A =
97  66  79  90  51  81  78  68  56  88  75  63  77  68
83  58  91  86  78  75  61  73  75  82  73  59  77  61
66  52  66  59  50  64  55  55  55  63  66  51  60  61
58  67  66  71  52  63  56  49  60  56  54  64  71  65
28  66  48  63  55  53  38  41  77  21  48  69  77  67
97  60  93  84  61  84  77  77  50  88  66  55  65  63
69  52  54  52  54  56  78  59  54  83  86  51  55  69
60  52  74  42  75  67  71  76  57  57  66  51  44  68
Rows and columns are counted from 1.
(1, 1) => 97
(4, 6) => 63
(4, 1) => 58
(7, 14) => 69
(5, 14) => 67
(2, 12) => 59
(4, 11) => 54
(1, 11) => 75
(1, 2) => 66
(7, 7) => 78
(4, 9) => 60
(5, 11) => 48
(8, 13) => 44
(5, 13) => 77
(5, 5) => 55
(2, 7) => 61
(6, 3) => 93
(4, 7) => 56
(8, 7) => 71
(3, 4) => 59
(8, 10) => 57
(4, 4) => 71
(2, 13) => 77
(7, 5) => 54
(7, 11) => 86
(8, 14) => 68
(1, 9) => 56
(1, 5) => 51
(5, 2) => 66
(8, 1) => 60
(7, 10) => 83
(7, 2) => 52

W = [[0.582, -0.158, -0.378, 0.468, -0.345, -0.557, -0.124, -0.306, 1.311, -0.508], [-0.770, 0.014, 1.206, -1.112, 1.796, -0.561, 0.974, -0.560, 1.531, 0.948], [1.378, 1.310, -0.409, 0.674, -0.649, -0.846, 0.390, -0.862, 2.240, -0.318], [-1.685, 0.222, -0.464, -1.303, 1.802, -0.230, 0.581, -0.035, 0.275, 0.534], [1.603, -0.781, 1.145, 0.994, -0.734, -0.525, -0.197, -0.384, 1.730, -0.305], [-1.597, 0.588, -0.150, -1.178, 1.767, 0.549, 0.394, 0.593, -1.210, 0.971], [1.834, 0.922, 0.355, 1.079, -0.961, -0.266, 0.029, -0.349, 1.250, -0.111], [0.063, 1.680, -0.810, -0.414, 0.573, -1.088, 0.972, -1.094, 2.470, 0.065], [-1.267, 1.756, -1.423, -1.226, 1.485, -0.802, 1.068, -0.737, 1.499, 0.330], [-1.048, 1.574, -0.299, -1.072, 1.555, 0.084, 0.836, -0.020, -0.051, 0.968], [0.753, 1.919, -0.768, 0.161, -0.088, -0.765, 0.684, -0.843, 1.953, -0.020], [2.427, 0.780, -0.187, 1.776, -1.870, -0.153, -0.486, -0.141, 0.951, -0.668], [0.658, 1.199, -1.090, 0.834, -0.782, 0.853, -0.599, 0.884, -1.631, -0.115]]
Rows and columns are counted from 1.
(1, 1) => 0.582
(10, 3) => -0.299
(8, 5) => 0.573
(4, 9) => 0.275
(9, 2) => 1.756
(13, 3) => -1.090
(12, 1) => 2.427
(6, 1) => -1.597
(12, 9) => 0.951
(3, 6) => -0.846
(7, 4) => 1.079
(3, 3) => -0.409
(11, 9) => 1.953
(8, 7) => 0.972
(4, 5) => 1.802
(11, 2) => 1.919
(7, 1) => 1.834
(13, 6) => 0.853
(6, 4) => -1.178
(8, 6) => -1.088
(3, 9) => 2.240
(11, 10) => -0.020
(4, 2) => 0.222
(7, 7) => 0.029
(4, 6) => -0.230
(2, 1) => -0.770
(12, 6) => -0.153
(1, 10) => -0.508
(3, 5) => -0.649
(9, 7) => 1.068
(13, 5) => -0.782
(5, 3) => 1.145
(5, 9) => 1.730
(7, 6) => -0.266
(3, 2) => 1.310

grid = [[-11, -24, 16, -36, 6, 7, 38, -38, -5, -38, 13, 18, 14, -22, -2, 39], [-9, -7, -7, -12, -6, -2, -12, -4, -7, -11, -3, -3, 0, -9, -3, -4]]
Indices start at 1.
(1, 1): -11
(2, 4): -12
(2, 15): -3
(2, 9): -7
(2, 1): -9
(1, 6): 7
(2, 10): -11
(2, 7): -12
(1, 3): 16
(1, 15): -2
(2, 5): -6
(2, 11): -3
(1, 13): 14
(1, 7): 38
(2, 8): -4
(1, 10): -38
(2, 14): -9

X =
6,-35,-26,-36
-17,-49,-1,-21
-49,-14,8,-19
-18,19,-20,4
2,-3,-12,51
-23,-25,6,11
4,36,20,-18
-17,7,11,-8
-3,9,-24,-11
-3,-5,-6,-20
9,-10,27,67
Rows and columns are counted from 1.
row 1 col 1 = 6
row 2 col 2 = -49
row 5 col 1 = 2
row 9 col 3 = -24
row 4 col 3 = -20
row 2 col 3 = -1
row 10 col 2 = -5
row 1 col 2 = -35
row 4 col 1 = -18
row 7 col 4 = -18
row 3 col 1 = -49
row 6 col 4 = 11
row 4 col 4 = 4
row 2 col 4 = -21
row 6 col 3 = 6
row 8 col 1 = -17
